In the data rows, 500 means zero.
Each row below has a hidden score, from 0 to 20, with 10 about the middle. What is it? The score is a weighted sum of the row's numbers plus the product of two more (or one squared), each taken from its middle value.
[386 578 396 471 598 487 586 475 612 596 487 505 448 501 449 486 498 492
 393 500] 7
[528 549 600 429 513 463 549 507 543 488 644 574 255 528 575 587 442 444
 449 506] 8
[508 614 515 512 465 428 526 498 623 595 418 466 448 519 644 436 635 589
 578 409] 8
[602 631 526 628 519 545 588 586 503 441 444 404 488 529 581 434 558 422
 547 494] 14
[506 404 503 555 544 684 402 504 531 482 610 466 530 460 420 636 406 598
 493 577] 3
[403 495 429 411 601 445 570 368 575 550 522 583 493 403 459 491 459 444
 476 447] 8
[447 537 467 387 621 515 537 422 582 516 521 503 551 519 390 476 467 420
 356 490] 12
[466 678 593 397 502 447 509 398 331 355 491 453 585 517 338 453 619 441
 532 697] 15
[495 519 531 544 631 578 397 608 414 509 551 398 581 586 346 612 389 500
 521 546] 11
[585 385 597 495 349 451 477 465 560 502 375 542 638 556 623 545 462 514
 491 464] 12
[296 582 554 656 549 658 535 414 489 582 538 567 516 472 474 487 701 539
 550 373] 4
[376 408 360 457 481 509 484 564 553 585 479 428 421 483 571 287 390 614
 541 347] 10
[597 543 616 646 504 576 559 495 626 331 528 463 378 442 607 534 494 403
 427 588] 9
[471 496 331 581 487 592 433 539 553 606 549 500 503 525 558 580 459 607
 501 328] 7
[398 679 517 646 452 464 472 462 309 458 500 480 522 468 324 428 686 494
 659 673] 7
[283 630 475 526 418 314 478 345 386 461 562 489 545 393 396 450 747 539
 742 493] 17
[427 439 440 570 532 498 409 476 463 590 564 460 467 562 373 643 498 586
 574 483] 4
[406 450 450 418 398 470 546 511 576 590 658 567 298 501 580 564 512 564
 607 441] 3
[441 468 435 425 533 558 445 476 502 428 594 457 359 370 509 329 338 560
 495 342] 15
[461 569 405 423 603 488 529 429 670 558 426 450 567 529 409 508 467 480
 287 517] 11
[718 541 551 603 565 545 538 604 319 493 460 539 538 555 442 400 458 421
 451 580] 12
[555 588 593 286 514 490 549 618 566 516 481 450 306 543 621 552 469 389
 326 610] 14
[456 405 521 389 446 537 538 408 493 509 469 580 547 496 510 503 440 481
 445 371] 12
[473 610 418 400 585 544 562 433 572 548 435 464 583 553 434 454 518 433
 326 514] 12
[634 399 563 423 609 380 543 497 335 528 405 626 494 431 463 474 587 517
 390 408] 11
[606 434 536 555 592 450 495 512 362 554 450 635 457 318 453 444 489 524
 388 468] 6
[542 415 414 468 383 366 531 572 535 467 474 594 427 393 643 476 416 414
 585 462] 9
[653 452 657 391 616 419 505 544 289 527 403 637 448 474 420 428 414 426
 295 485] 12
[470 387 652 380 487 442 628 350 465 464 485 673 581 430 533 645 616 652
 584 447] 6
[613 490 544 596 535 431 537 652 325 617 470 685 465 493 408 421 487 521
 393 451] 10
[338 652 426 524 460 337 484 424 476 494 521 481 607 470 389 437 647 562
 668 540] 11
[330 511 592 533 539 609 549 468 406 475 503 647 571 482 399 495 615 460
 543 387] 6
[431 555 254 686 417 657 420 499 561 590 626 494 480 555 593 498 476 593
 606 371] 6
[630 444 556 530 567 515 522 494 352 398 438 669 533 529 450 457 478 472
 365 568] 11
[472 426 471 526 515 672 425 507 544 422 627 477 460 454 543 272 301 477
 486 497] 14
[477 422 422 509 402 396 526 575 590 526 444 521 441 376 582 515 497 354
 629 468] 6
[454 484 469 501 552 474 387 456 485 598 556 473 451 465 413 665 473 607
 498 380] 5
[464 443 483 481 636 552 392 461 486 474 532 457 507 554 346 657 438 525
 455 526] 6
[586 635 592 462 496 409 516 486 571 644 334 371 421 513 589 424 607 429
 446 462] 8
[430 455 419 429 620 499 538 389 607 443 551 526 586 421 447 466 444 484
 412 524] 12
[385 442 473 556 510 480 350 438 526 651 566 496 467 447 404 603 503 684
 621 288] 5
[397 382 508 585 500 655 502 383 577 332 629 654 511 442 440 519 433 530
 532 455] 8
[357 376 535 464 430 510 529 323 540 529 605 710 439 353 523 464 540 584
 632 341] 10
[432 651 568 488 462 382 453 372 466 496 411 430 534 367 353 484 651 474
 615 585] 6
[362 395 307 423 613 431 608 450 618 460 496 479 621 517 447 432 446 475
 535 432] 12
[481 426 499 472 590 496 376 475 570 538 539 465 485 364 418 667 441 508
 487 464] 1
[432 482 281 592 441 600 440 561 568 570 550 492 521 611 611 525 403 589
 625 494] 9
[517 595 321 563 468 726 477 621 474 507 575 463 590 665 579 510 461 501
 540 532] 14
[460 618 602 599 602 709 534 563 402 517 506 471 595 609 346 511 665 376
 445 588] 6
[333 445 432 564 436 567 473 483 538 539 576 492 353 388 492 322 381 723
 595 351] 9
[460 446 352 548 367 380 568 607 628 522 500 520 436 439 605 464 512 373
 574 446] 10
[442 584 604 534 589 686 461 504 375 455 473 485 627 561 343 517 602 366
 447 551] 7
[421 674 542 459 488 362 503 403 459 430 492 433 625 385 411 501 660 454
 616 624] 9
[502 481 524 519 547 524 404 433 481 642 543 336 472 442 459 679 461 588
 511 405] 6
[628 595 630 618 516 544 556 546 489 353 437 388 418 544 551 415 569 403
 443 583] 13
[603 581 635 289 511 480 467 599 552 499 579 471 341 651 558 565 451 425
 431 610] 12
[592 534 620 509 509 450 520 473 536 465 464 508 383 400 613 452 499 450
 584 460] 6
[550 460 524 410 592 514 355 487 426 599 442 385 543 586 383 606 487 535
 461 515] 7
[431 553 471 370 592 465 528 498 578 501 444 518 564 476 451 438 447 409
 328 498] 12
[468 412 476 453 540 380 373 489 518 593 556 480 504 522 405 615 373 612
 579 384] 9
[679 483 595 406 542 421 469 635 355 691 313 567 505 526 426 466 532 452
 317 526] 7
[342 564 460 456 383 283 501 364 486 504 493 461 580 428 415 373 652 546
 613 610] 16
[458 664 578 351 451 420 379 403 387 457 355 454 618 557 379 485 684 394
 415 696] 11
[568 580 628 262 510 464 509 504 523 528 553 463 381 619 569 530 486 372
 402 597] 10
[563 546 566 546 412 417 525 501 594 511 490 450 393 357 606 469 529 460
 553 383] 8
[513 417 422 403 561 371 414 471 396 646 459 368 498 492 396 676 469 515
 534 410] 6
[554 479 520 436 480 579 479 605 586 381 712 565 293 550 506 513 403 443
 402 682] 8
[580 507 568 553 477 434 547 481 574 430 457 468 396 394 573 516 535 429
 511 346] 9
[467 636 402 502 625 462 531 537 510 621 506 474 459 565 441 457 534 369
 420 443] 9
[452 416 360 529 435 351 566 532 560 604 468 527 447 483 603 436 573 544
 644 351] 6
[462 461 481 542 617 704 385 542 527 326 657 391 466 414 484 312 337 488
 441 521] 15
[474 454 519 417 537 506 376 396 420 530 480 468 515 575 400 615 498 584
 487 484] 9
[516 654 360 634 423 668 464 663 465 635 527 389 464 695 570 484 471 520
 571 489] 17
[483 509 548 657 444 478 586 462 592 503 484 507 372 410 591 451 626 507
 588 407] 5
[520 589 324 688 408 659 451 671 478 574 621 471 507 678 595 471 500 534
 588 485] 12
[358 442 405 573 620 587 527 451 584 359 495 598 672 425 453 461 435 497
 390 561] 8
[573 528 518 594 410 420 565 479 659 503 452 454 417 466 643 456 535 537
 558 479] 10
[328 424 550 398 523 349 645 390 508 504 346 561 576 594 592 668 691 766
 586 355] 8
[437 296 560 320 440 416 575 336 549 392 478 629 484 354 548 590 422 446
 596 303] 8
[416 571 346 535 539 598 572 544 530 618 538 497 482 498 354 382 497 464
 532 495] 7
[565 468 529 629 328 556 449 515 526 504 449 527 495 454 612 513 465 575
 494 444] 10
[525 514 531 631 450 465 527 474 530 498 511 549 332 333 594 461 625 589
 637 366] 3
[508 547 606 581 447 507 649 465 433 514 462 543 527 520 477 608 597 633
 536 501] 11
[485 458 561 484 604 561 354 453 556 481 601 454 546 506 434 679 406 505
 405 538] 7
[510 522 637 450 467 501 694 469 492 566 411 523 600 565 551 627 613 553
 551 519] 12
[514 425 562 567 286 477 542 501 526 510 476 585 535 484 604 547 522 618
 512 475] 11
[636 443 564 545 505 391 530 533 331 547 448 582 470 411 449 460 447 519
 428 420] 11
[497 499 438 422 513 579 454 546 496 526 532 415 403 460 525 316 336 444
 477 411] 12
[452 390 537 365 474 500 551 574 536 398 648 603 262 549 578 559 393 501
 623 522] 8
[601 391 502 359 601 389 558 524 393 420 416 634 596 527 433 445 460 516
 437 491] 13
[452 498 526 461 431 530 544 495 519 596 483 502 554 568 523 507 565 412
 489 408] 9
[409 499 621 495 588 602 481 507 446 546 560 566 587 419 420 496 621 510
 495 438] 6
[474 489 504 553 525 673 474 459 549 343 606 478 418 359 500 389 310 512
 483 457] 11
[509 542 583 533 448 511 652 515 457 475 488 572 551 594 512 580 618 594
 545 530] 13
[640 512 556 498 368 522 413 503 464 424 304 433 607 665 578 517 454 438
 308 638] 17
[562 588 601 604 490 543 556 488 629 389 503 471 457 380 519 476 494 405
 498 534] 10
[532 460 412 367 454 384 492 504 602 438 494 521 399 475 604 469 452 362
 464 543] 8
[419 445 277 467 437 548 502 583 607 522 499 418 601 677 641 525 488 695
 610 420] 14
[504 528 386 611 508 673 444 522 505 498 544 542 527 616 590 530 451 536
 541 557] 7
[565 411 443 459 459 389 565 538 588 451 589 558 464 361 590 465 489 341
 519 528] 7
[564 341 597 451 358 534 379 499 536 333 478 570 580 474 600 572 401 561
 450 553] 10
[636 374 540 553 591 477 559 599 314 385 443 671 543 459 432 427 521 495
 440 496] 9
[665 472 588 498 593 548 518 497 349 413 486 660 475 444 417 437 470 451
 277 649] 9
[681 459 583 462 630 502 501 499 377 515 351 583 507 576 408 419 520 388
 286 562] 10
[564 494 563 528 470 455 550 475 543 432 523 480 390 355 598 498 506 467
 411 472] 9
[480 425 488 616 282 490 445 574 478 519 413 533 544 547 587 513 497 646
 538 540] 13
[483 461 584 437 494 522 482 512 495 353 624 629 343 560 611 539 468 419
 575 576] 6
[482 530 520 415 520 631 544 578 516 425 517 394 451 533 518 317 342 499
 418 526] 16
[370 511 541 661 548 633 537 511 384 480 508 473 604 575 451 525 733 461
 531 518] 6
[365 628 446 508 418 353 424 428 495 473 530 421 541 493 415 381 625 534
 656 656] 12
[512 529 571 445 387 511 528 539 467 502 622 541 316 551 579 565 470 466
 522 562] 8
[458 524 342 442 578 504 598 438 554 496 486 427 646 610 443 434 502 458
 410 510] 16
[519 410 436 481 413 402 549 550 660 513 546 610 378 348 608 516 490 401
 586 470] 3
[671 466 597 668 596 600 540 513 342 450 521 625 490 447 458 455 415 493
 379 658] 7
[552 433 444 412 417 314 571 575 552 544 502 531 415 416 648 513 452 332
 569 445] 8
[353 545 563 597 578 602 507 534 467 513 551 611 536 399 417 554 639 466
 579 397] 1
[387 503 365 567 406 528 484 549 522 606 467 459 570 705 597 523 565 652
 638 403] 11
[490 418 516 558 580 571 441 458 563 443 553 403 534 516 427 658 415 558
 430 585] 7
[472 354 430 303 598 389 459 479 507 573 492 405 636 584 432 629 478 632
 502 425] 11
[470 468 517 402 607 623 386 535 506 442 528 469 443 460 522 333 331 451
 495 424] 10
[511 471 545 455 597 450 346 505 478 652 512 415 538 498 412 652 456 538
 437 437] 7
[400 345 558 444 508 584 529 380 583 346 613 626 581 477 512 469 406 493
 528 498] 12
[577 439 549 704 293 684 462 482 540 331 581 574 610 516 565 527 407 508
 427 662] 13
[531 460 666 407 543 515 653 414 513 536 391 514 553 545 602 700 637 628
 453 501] 6
[486 338 416 476 377 402 555 562 540 390 529 637 454 406 598 458 453 345
 630 511] 7
[494 528 370 452 505 591 459 559 523 500 467 468 613 681 605 529 448 525
 500 508] 14
[503 485 510 439 564 624 489 519 572 553 488 347 426 537 555 272 380 511
 375 548] 12
[620 508 566 503 433 550 403 548 502 460 398 407 581 646 660 528 472 422
 376 716] 12
